Each named turn below is shown by a few rows before and after it. Which turns, in which order, take the first row of each later pair to the second? The first pair is answered.
H (before |-> after):
[ 28 -43  15  -3  30 -29   7  50 -14  -4 -53] |-> [ 31 -37  54  17  -1   4  59   8   2   1 -33]
[  6  -1  37  16  24  20  24  45   5 -25  -9] |-> [-15   3  29  22  11  24  37  38  11 -20  12]
[ 20  16 -15 -40  -5  62  -6 -36  46 -22   4] |-> [ -1  18 -42 -38  -2  58 -13 -24  41 -18  13]
[  0  22  44 -19  -3 -29   8  49  42  30 -18] |-> [ -9  24  43 -15 -14 -22  22  37  46  35  -5]
P (before |-> after):
[  2 -25  42   4 -19  43  51 -27  25  38  13] |-> [ -9 -15  29   2 -17  50  47 -38  29  40  27]
[ 29  -2 -30 -27  25 -17 -70  -6 -40 -18 -12] |-> [ 38  -7  -8 -27  31 -19 -67   1 -38 -17 -24]
[ 30  11  42  -5 -13  22  -8 -14   5  19 -14] |-> [  8  26  17  -8 -14  33 -17 -27  10  23   6]
[-49  -1   4   2 -23 -11  -2  10  21   4  15] |-> [-45 -22  -7   8 -23 -15   3  11   5   1   8]
X (before |-> after):
[-40  10 -33  -6  26 -18 -20  39   0  25  24] |-> [-25  40 -13 -29  20  20 -27  -2  28  18  36]
[ -2  21 -28  -1  -5   5 -14   0  14   7  14] |-> [  3  17 -11   0 -15  10  13   6  35  13  13]
[ 13  37  -7 -29  15  13 -22  -9  34   6  14] |-> [  8   7  11 -12   4  -6  22  35  45  21   2]
Now pairs of rows:
Between the rows of a pair lie two turns.
[-22   3 -59 -24  14 -13 -10  50  36 -10   8] |-> [ 29  26 -18 -48  30   7 -33  16  46 -30  -8]	X, H
[ -5   5 -40 -21   3  19 -24 -32  -8 -13   6] |-> [ 22 -12 -19 -21  12   9 -24 -30 -19 -23 -18]	H, P
[-28  10   0  27   1 -31  -4  24 -19  20  -3] |-> [  1   9  41  31  -4 -19  13   3 -16  17 -13]	H, H
[ -2  17 -19  28 -23 -32   9  26  21  10  -6] |-> [  4  26 -13  18 -12 -31 -12  27  26  10 -10]	H, P
[-12   8   7  -2  24 -48 -32  30  -9  27 -15] |-> [  5  21  47 -13  10  -7   6  11  35  29 -13]	X, X
[ 16  17 -29  -6 -23 -23 -26  14 -18   0  39] |-> [ 55  18  26 -15 -28  -9  -5   3   5  -5  19]	H, X
[-24   6 -18 -13   2 -15 -16  20 -12  -7  -2] |-> [  6   5  39  -9 -14   3  14 -15  -3 -14 -12]	H, H
[-29  35 -13 -32   4   5 -22  33  13  19  25] |-> [-22  27 -22 -41  -8  43  -8  -9  16   4  32]	P, X
[  4 -50  48  27 -37   5  99  11   8   6 -24] |-> [-59  -3 -91  -1 -12  -5 -39 -21 -44  -9  24]	H, X
[  7  45  35 -20  15   3 -34 -31  12 -24  36] |-> [-15  -5   3  18  22 -60 -17  44 -27  -8  19]	X, X
[  6   9  40 -11  12 -20  18  74  42  14 -13] |-> [-22  15  29   0  -6  -8  42  65  54  21   6]	H, H
[-21   6  30  39 -72  28  22 -28  65  25  59] |-> [-39   9 -46  40 -42 -15 -76 -32 -15  10  62]	X, X
[ -7  38  25 -10 -21  12  12 -20  20   5  23] |-> [-36   0 -44  -1 -16  -6   3   0 -19   1  23]	H, P
[  2   7 -19  -2   1  14 -13 -24 -10 -16  15] |-> [ 18 -11   3   1  -5  18  18 -25  -3 -19   2]	P, X
[  6 -11  38  22   7 -26  17  22  14  19 -11] |-> [ 22   4  42  23  15 -25 -17 -16 -14   3  -5]	X, H
[ 24 -29 -32  -7  16  -1 -31  36 -17  22 -16] |-> [ 52 -31  12   1   8   5 -17  12 -25  14 -28]	H, X
[ 17 -22 -29  -5   4  -4 -40  -2 -27 -20 -19] |-> [ 34 -34  23   7 -12   8  11 -15 -11 -15 -30]	H, X
[-20 -63 -57  -2   9  -2  28  83  13  10  -5] |-> [ 40 -10  35 -33  27   1  -9  81  58   6 -28]	H, P
[-10   6  13  18 -31   2  44  16  40  49  40] |-> [-14  35 -46 -17   2  -7 -48  11  23  32  45]	H, X
[-30   0 -23  25  -8 -27   7  13 -11  20  33] |-> [  5 -22   0  20   9 -45  -2  26 -28   8   0]	P, H
[ 32  -1   8 -30  -5   2  15  33 -16 -20 -19] |-> [ 31  20   3 -40   2  -1 -10  29 -13 -16 -12]	X, P
[-35 -25 -35  34 -27  20  56 -32  -3   6  28] |-> [-15 -30 -74   9  23 -23 -33   8 -43 -12  -3]	X, H
[  0 -12 -23 -10  15 -14 -45  43  -7   1 -39] |-> [ 13  26  20 -23  -9  47 -19 -28  33  -3 -13]	X, H
[-11 -22 -17 -18  31   0 -32  30 -23  -9 -18] |-> [  1 -25  26 -21  13  27  23  34  26  -2 -16]	X, X
[  6   3  -1 -16  53 -48 -48  23 -35  20 -29] |-> [ 36  27  74  -9  27  -9  -4 -24  -2  23 -22]	P, H
[ -2  13   6  24   2 -30  -8   3 -34   0   4] |-> [  5  18  36  18  -9 -11  24  -2  -5   2   2]	X, X
[ 28  31  45 -24  -2  14 -14 -28  25   0   2] |-> [ -9 -15  30  14 -17 -19  47  34  20  23  -1]	X, H
[-18  28 -10  14  14  -3 -48 -18 -36 -16   2] |-> [-21  31   8   4 -14  40   6 -38  10 -10  19]	X, P
[-16 -11 -21  50  17 -48 -12   7 -67   5   1] |-> [ 34  23  41  25  21  -3 -31 -58 -41 -15  -2]	H, X
[  3  -4 -16 -13  20 -63 -65  50  -9  -8  -9] |-> [ 20  45  38 -35  -9  22 -27 -43  55 -12  26]	X, H
[ -2 -15  -9  -9 -27 -27 -21   4 -23 -17  26] |-> [ 14 -10  27 -12 -22 -35 -15  16 -11 -15  14]	P, P
[-4 10 15  4 -6 -1 36 18  8 -1 10] |-> [-22  11 -17   7   3 -14  10  22 -13  -2  18]	P, X
[ 35  17  37  -7  -8  41   3 -59  24  -8  13] |-> [  4 -41  15  30 -20   9  70   8  16  11   2]	P, X
[ 46 -37 -48 -42  17  18  15 -17  -3 -36 -31] |-> [ 43 -49 -42 -33  14  16  32  -3  -2 -31 -35]	X, X
[-12  36  34  -6  -6  15 -15 -16  -8  21  16] |-> [-36   8 -17   3  -6   7 -18 -12 -37  15  25]	H, P
[-67  -5  13  37  13 -61  11  25 -80  45  -5] |-> [-35  65  34  -4  29 -29 -64 -44 -65  26   8]	P, X
[ 12  -9 -28 -11  22  -6 -40  12 -28 -24 -36] |-> [ -4   2   9  20 -26  41  38 -46  -2 -13  -2]	H, H
[-22   1  11  22 -31  39  38 -69  -5   0  37] |-> [ -9 -33  42  48 -22 -10  70  -2 -15  15   6]	X, P
[-25 -11 -76  -4   1  29  20 -12 -31  18   7] |-> [ 22 -45 -27   9   9  10  43   3 -49   8 -36]	P, H
[  0  29  13   3 -22  45  27 -40  35  17  31] |-> [-29  20 -32  -5 -15  31  21  12  45  28  34]	H, X
[-23 -32 -45   0 -20  45  69 -11   6 -11  32] |-> [ 52 -45 -22 -37  39   1 -10  33 -19 -37 -35]	H, H
[ -8 -39 -10  25  11 -48 -10  38 -28   0  -5] |-> [ 13 -10  61  31  -4 -28  21  21   9  12  -3]	P, H
[-29 -34 -34 -11 -29  41  55 -16  33   2  24] |-> [ 11 -58  19  -5 -19  24  76   5  28   0 -13]	P, P
[ 33   2  30 -25  12 -26 -16  13  17  -8 -31] |-> [  8  10  29 -22   1 -23  10  33  43  12 -15]	P, X
[12 34 35 14 14 17 54 77 78 17  4] |-> [-50  33 -62  22  20  -5  12  86  35  18  35]	P, X
[-10 -21  12 -10   1  24 -15 -42 -22 -14   4] |-> [-17 -29  21   1 -12  30  24 -24   0  -4  10]	H, X
[-34 -27 -50   1  -2  17  21   8   5   3  11] |-> [ 37 -36  17 -12  21  11   0  -2  -5 -15 -35]	H, H
[-61 -16 -56  10 -10   7  32  54  17   1  31] |-> [  7  -5  -7 -26  39 -23 -31  90  17 -12 -27]	H, P
[ 15 -29 -13 -10   4  24   3   9  -1 -32 -36] |-> [ 18 -13  13  -7  -4  36  20   1  18 -23 -29]	H, P
[ 15 -12  21  24 -14   7  15 -98 -52  -6  10] |-> [-39  -3 -22  30 -29   3  28 -75 -41  16  41]	P, H
[  0 -27 -52 -28  -7  -2   7  -3  -4   9  22] |-> [ 36 -46  -8 -21  -4 -13  26   1 -13   4  -4]	P, H
[ 31  51  40  28  26  22 -16  43  27  35  23] |-> [-20   9 -66  45  16  37 -17  11 -23  20  53]	P, P
[-10 -20 -45  33  26 -33 -38  23 -47   3 -14] |-> [ 19 -13  47  25  -8  26  59  12  42  17 -11]	X, X
[ 21  12  39 -12  33  26 -22 -13  10 -29 -16] |-> [  8 -12  10   8  41 -15 -31  26 -23 -28 -27]	X, X
[-35   6 -42   2  14   7 -21  21   2  17  18] |-> [ 36  -1  44   3  21  17  -6 -12   7  -2 -14]	H, H
[ -5  -9  27  -7  15 -24   8  17  24   8 -18] |-> [ -1  16  24 -19  18  -8 -24 -16  24  -1  -6]	X, X
[-53  18 -32  23  13 -23  -6  15 -32   9  18] |-> [ 20  14  61  20  20 -10   3 -18 -29 -11 -27]	H, H
[ 19  -3  35 -33   8  23 -27   9  -4   0  -2] |-> [  2 -15  44 -10 -11  26  20  17   6  15   6]	X, H
[ 39   2  30 -50  25  11 -37 -12  47  21 -23] |-> [ -5 -18 -57 -45  16  29 -47 -40  15  12   8]	P, P
[ 14  10  53  29 -14   0  44  -6  10  24  -8] |-> [  5  18  32  33   3 -46  -3  23 -22  25 -15]	X, P
[ 19 -44 -39  18  16  -6  21   7 -10 -16 -41] |-> [ 18 -15  16  23  -6  12  59  -3  31   6 -29]	P, H
[-48  13  18  17 -16 -12  37   3  16  11  43] |-> [-56   6 -27  14  -6 -16   3 -19 -20  -4  48]	P, X
[ 10   6  20  23  -2  -7   0 -29 -24 -13  -9] |-> [ -5  -1  10  34  -7  -7  14 -22 -25  -7   0]	H, P
[-21 -16 -28  33  -6  -6  11 -37  -5   5 -15] |-> [  7  -4  30  29   1 -15  18 -13  15  14 -37]	P, P
[ 52   9  26 -43  -1  16  -1 -36 -45 -36 -40] |-> [-46  16 -63 -27 -35  24  23 -23 -33 -11  23]	H, H
[-11  -4 -23 -41  20  16 -10 -12  -3   2   2] |-> [ 11 -27  -1 -33  26   5   3   3 -12  -3 -18]	P, P
[ 54   6 -13  16  14 -31 -59  34 -25  27 -20] |-> [ 70  35  51  24  -9   4 -18 -13  12  32  -8]	P, H
[-20 -32 -33 -22  14  31  26  52  50  -6   0] |-> [  4 -29 -42 -33  41  12 -36  46  17 -24 -18]	H, X
[-31  11 -19  13   4 -32  42  18  -6  13 -24] |-> [-10  30   6   0  18 -38  18  25   8  15 -35]	H, P
[ 42 -26  -1  -1  29 -21 -33  14 -32 -17 -46] |-> [-26 -14 -11  35 -38  28  56 -36  -1   6  23]	H, H
[-13  26 -52  -9   1  21 -35 -19 -25 -13  23] |-> [ 41  15  37 -19 -11  46  27  -9  27  -8  -8]	H, X
[ 28 -66 -44  -9  -6 -17  16  77  14  -1 -24] |-> [ 35 -63  12   9 -36  20  74  29  36   2 -16]	H, H
[ 33 -18 -14   5 -18 -12   7 -37 -18  -6 -23] |-> [ 42 -15   4  11 -13 -27   6 -12 -12   2 -31]	P, X
[-22 -47 -46 -18  -9   3  37  61  29   4  -9] |-> [ -1   3 -26 -56  -6  59   5 -16  60 -12  13]	X, X
[ 30 -23  -2  -4  14  26   0 -21 -17 -22 -16] |-> [ 31 -30  17   5  14   7  15  13  -9 -11 -26]	P, X
[-26   0  -7  17 -24  14  44 -20  -4  11  27] |-> [-28 -20 -43   8  -3 -17  14  18 -24   4  10]	P, H
[ 27 -17 -10 -20  -5  32   4 -24 -15 -16  -9] |-> [ 30 -35   6  -6  -4   9  23   9 -13  -7 -24]	P, X
[-18  20  13  35  -8 -51 -33  -4 -22  -8  -4] |-> [-16  19  32  43 -24 -36  -7 -25 -15  -3   4]	H, H
[-23  12 -25   9 -25  32  -3 -78 -31  -7  27] |-> [  6 -39 -36  12   1 -13 -24 -22 -75 -22 -23]	H, P
[  1   8   4   6  -9  18  14 -14  19 -16   8] |-> [ -5 -10 -11  14  -4 -13  12  24   1 -15  -7]	X, H
[ 30 -19 -10  39 -22 -28 -33   1 -29 -13   3] |-> [ 19 -15  -3  48 -41  -7   0 -19 -19  -7  23]	H, H
[  6  -7 -15  -9  -1  12  11  10  14  -1  -1] |-> [  5   3 -22 -15   3  12  -6   5   5  -5   3]	X, X
[ 24 -16  45  22  -5 -47  -3  53 -12  -6 -60] |-> [ -8  -8  -2  48 -15 -56 -36  16 -67 -13 -29]	H, X
[ 36 -28  -4 -14  13  28 -16  -7   0 -13 -14] |-> [ 21 -35   2   4  -9  35  30  -5  18  -3   3]	X, H
[ -5 -12 -15  19  -1  17   7 -62 -49 -19   0] |-> [ 34   5  62  14   4   8  13 -40 -21  -9 -27]	P, P
[-49 -21  -5  11   2 -25  38  51   8  20  -7] |-> [-23   8  27 -13  22 -33   3  65  28  18 -20]	H, P
[ -5  -5  18  -4  37 -40   6  44  46  25  14] |-> [  1  -4  42   3  23 -21  29  19  52  28  19]	H, H
[  3 -30 -12 -62  13  23 -30  34  10 -30   6] |-> [ 17 -27  24 -53   0  43   9  18  29 -24   8]	X, H
[-59  13 -23  20   9 -67  -7  96  -3  29  11] |-> [ 30  55  33 -23  43 -43 -97  14 -22 -13 -22]	H, X
[-56 -24 -18  13 -27 -38  26  64  19  29   6] |-> [-27  40  12 -27 -32  39   0 -28  67  12  33]	X, X
[ -6  20   6   5  38 -41 -15  46 -12  13  -1] |-> [ -3  57  34   0  22 -10 -12   4  16  17  21]	H, P
[ 27  21  22 -41  15  16  -7  12  51   3 -10] |-> [-11  -4  -9 -24  -2  11  36  45  54  15   0]	P, X
[ 25  18  11 -17 -11  49  26 -30  50  12  -1] |-> [  4  15 -57 -35  20  15 -30  24  32  12  -9]	H, H
[-47  20  -8  49 -12 -61  -9 -15 -56  17  10] |-> [-13  26  46  45  -4 -71   0   3 -38  20 -13]	P, P
[ -9 -13 -17  -9 -16  46  -2 -28  18  -7  16] |-> [ 16 -21 -18 -27  11  25 -43  -4   4 -18  -9]	H, H
[ 19  37  27 -33  12  -6 -30  16  32   9 -11] |-> [-24  45   7 -17 -13  17   5  -1  44  25  24]	H, H
[-10 -18 -47   3 -11  39  37 -43 -11 -27  17] |-> [ 34 -26 -40 -24  28  10 -19 -11 -28 -43 -27]	H, H
[ -3   9   1 -15  11  -1 -19  16   9   4 -15] |-> [ -5   4   9  -8   8  -2  -4  26  14   4 -17]	X, X
[  3  41  -4 -21  29 -10 -66  -5  42  44  39] |-> [  4  12   3 -18  -5  41   9 -30  69  38  53]	P, X
[-17   4 -32  -2  39  -4  15  20  20   4   1] |-> [ -7  13 -34  -9  43   5  -6  -3  15  -5   3]	P, X
[ 39 -26 -25  17  11 -15  14  51  -1  25 -18] |-> [ 47 -14 -35  13  22 -14 -31  12 -35   9 -15]	H, X
[ 21  34  26 -28  20 -11 -29  10  28   9 -13] |-> [ -5   1  20  12   3 -41  25  45  11  27 -14]	H, X
[ -1  -7  -6  15  24 -29 -65   4 -39 -22  -2] |-> [ 36  21  58  -4  13  16 -38 -27  15 -22  -3]	P, X
[-50  -2 -19  48 -27 -26  -7  -1   2  20  45] |-> [ 40 -10  49  30   8 -41 -45   1 -13  -2 -17]	H, H
[ -5 -52 -23  27 -43  11  44 -70 -52 -23   3] |-> [ 13 -61 -54   4   1 -31 -25 -21 -72 -37 -30]	H, H
[ 25  -6   5   3   5  12 -12 -32 -14 -18 -14] |-> [  9 -13   3  18  -9  16  12 -36 -19 -12 -10]	H, P
[  2 -23   3  16  11  -1  33  15   5  24   1] |-> [ 14 -20  -4  15  28 -20  -9   4 -23  10  -7]	X, P
[ 17   3  10 -11   7 -43 -25  32 -12  10 -22] |-> [ 18  32  35 -12 -13   8  -3 -32  11  10   4]	X, H
